Small tables with named rows and columns. After each table, cells are looked up by row and column.

fefideg
         rura  lamuze  med  kanur  medib  ramove  bezun  mez
gev        68     707   46    731    514     267    664  321
viposa    351     499  317    520    334     166    518  533
ligif     443     423  262    626     75      85    621  798
lik       268     441  164    669    297     275    569  526
livuget   173     701  176    677    297     154    688  478

What is the bezun of lik in fefideg?
569
What is the mez of livuget in fefideg?
478
What is the medib of livuget in fefideg?
297
What is the bezun of ligif in fefideg?
621
What is the rura of lik in fefideg?
268
What is the kanur of viposa in fefideg?
520
What is the lamuze of livuget in fefideg?
701
What is the ramove of livuget in fefideg?
154
What is the rura of livuget in fefideg?
173
What is the kanur of ligif in fefideg?
626
Row with the largest lamuze: gev

fasobuv =
|  | bodesep | fut | soz | kedovod | nomar |
|---|---|---|---|---|---|
| tun | 0.67 | 0.24 | 0.23 | 0.44 | 0.64 |
| vup | 0.69 | 0.73 | 0.80 | 0.74 | 0.87 |
| merubo | 0.69 | 0.37 | 0.41 | 0.37 | 0.65 |
| lur | 0.76 | 0.75 | 0.85 | 0.87 | 0.67 |
| pamu | 0.38 | 0.56 | 0.82 | 0.95 | 0.44 |
| keze | 0.46 | 0.42 | 0.38 | 0.63 | 0.54 |
| saz | 0.76 | 0.81 | 0.73 | 0.68 | 0.57 |
| lale | 0.68 | 0.53 | 0.51 | 0.34 | 0.63 |
| lasur | 0.78 | 0.68 | 0.75 | 0.77 | 0.77 |
| mopa | 0.41 | 0.35 | 0.37 | 0.39 | 0.67 |

pamu, nomar => 0.44
tun, kedovod => 0.44
lasur, bodesep => 0.78
mopa, kedovod => 0.39
pamu, bodesep => 0.38
pamu, soz => 0.82
vup, kedovod => 0.74
lur, kedovod => 0.87
keze, soz => 0.38
lale, bodesep => 0.68
lur, nomar => 0.67
lale, nomar => 0.63
tun, bodesep => 0.67
vup, bodesep => 0.69
merubo, soz => 0.41
lasur, soz => 0.75
saz, fut => 0.81
lale, kedovod => 0.34

mefibi:
         ruguvu  vibo
ragal       106   114
suz          10    29
kilotap     172    62
mos          88    65
misiku      220    29
tugemin      69   163

suz, ruguvu: 10
suz, vibo: 29
tugemin, ruguvu: 69
ragal, vibo: 114
misiku, ruguvu: 220
mos, vibo: 65
mos, ruguvu: 88
misiku, vibo: 29
ragal, ruguvu: 106
kilotap, ruguvu: 172
tugemin, vibo: 163
kilotap, vibo: 62
Row with the largest ruguvu: misiku

bosakeb =
|  | far | gur | dotul | posapi | votutar | biza |
|---|---|---|---|---|---|---|
| bel | 103 | 101 | 38 | 54 | 92 | 95 |
| kanaf | 120 | 155 | 130 | 107 | 151 | 144 |
| dit | 152 | 91 | 93 | 114 | 109 | 15 |
| nofu | 106 | 102 | 56 | 67 | 76 | 117 |
| pusaku | 135 | 85 | 112 | 116 | 106 | 155 |
| pelo | 79 | 126 | 42 | 211 | 89 | 73 |
| lerilu | 58 | 73 | 158 | 108 | 62 | 95 |
| vobatig | 137 | 110 | 127 | 122 | 147 | 166 |
| gav | 108 | 83 | 88 | 94 | 78 | 126 |

What is the dotul of bel in bosakeb? 38
What is the gur of gav in bosakeb? 83
What is the dotul of dit in bosakeb? 93
What is the biza of gav in bosakeb? 126
What is the votutar of pusaku in bosakeb? 106
What is the votutar of kanaf in bosakeb? 151
What is the biza of pelo in bosakeb? 73
Which row has the largest posapi? pelo

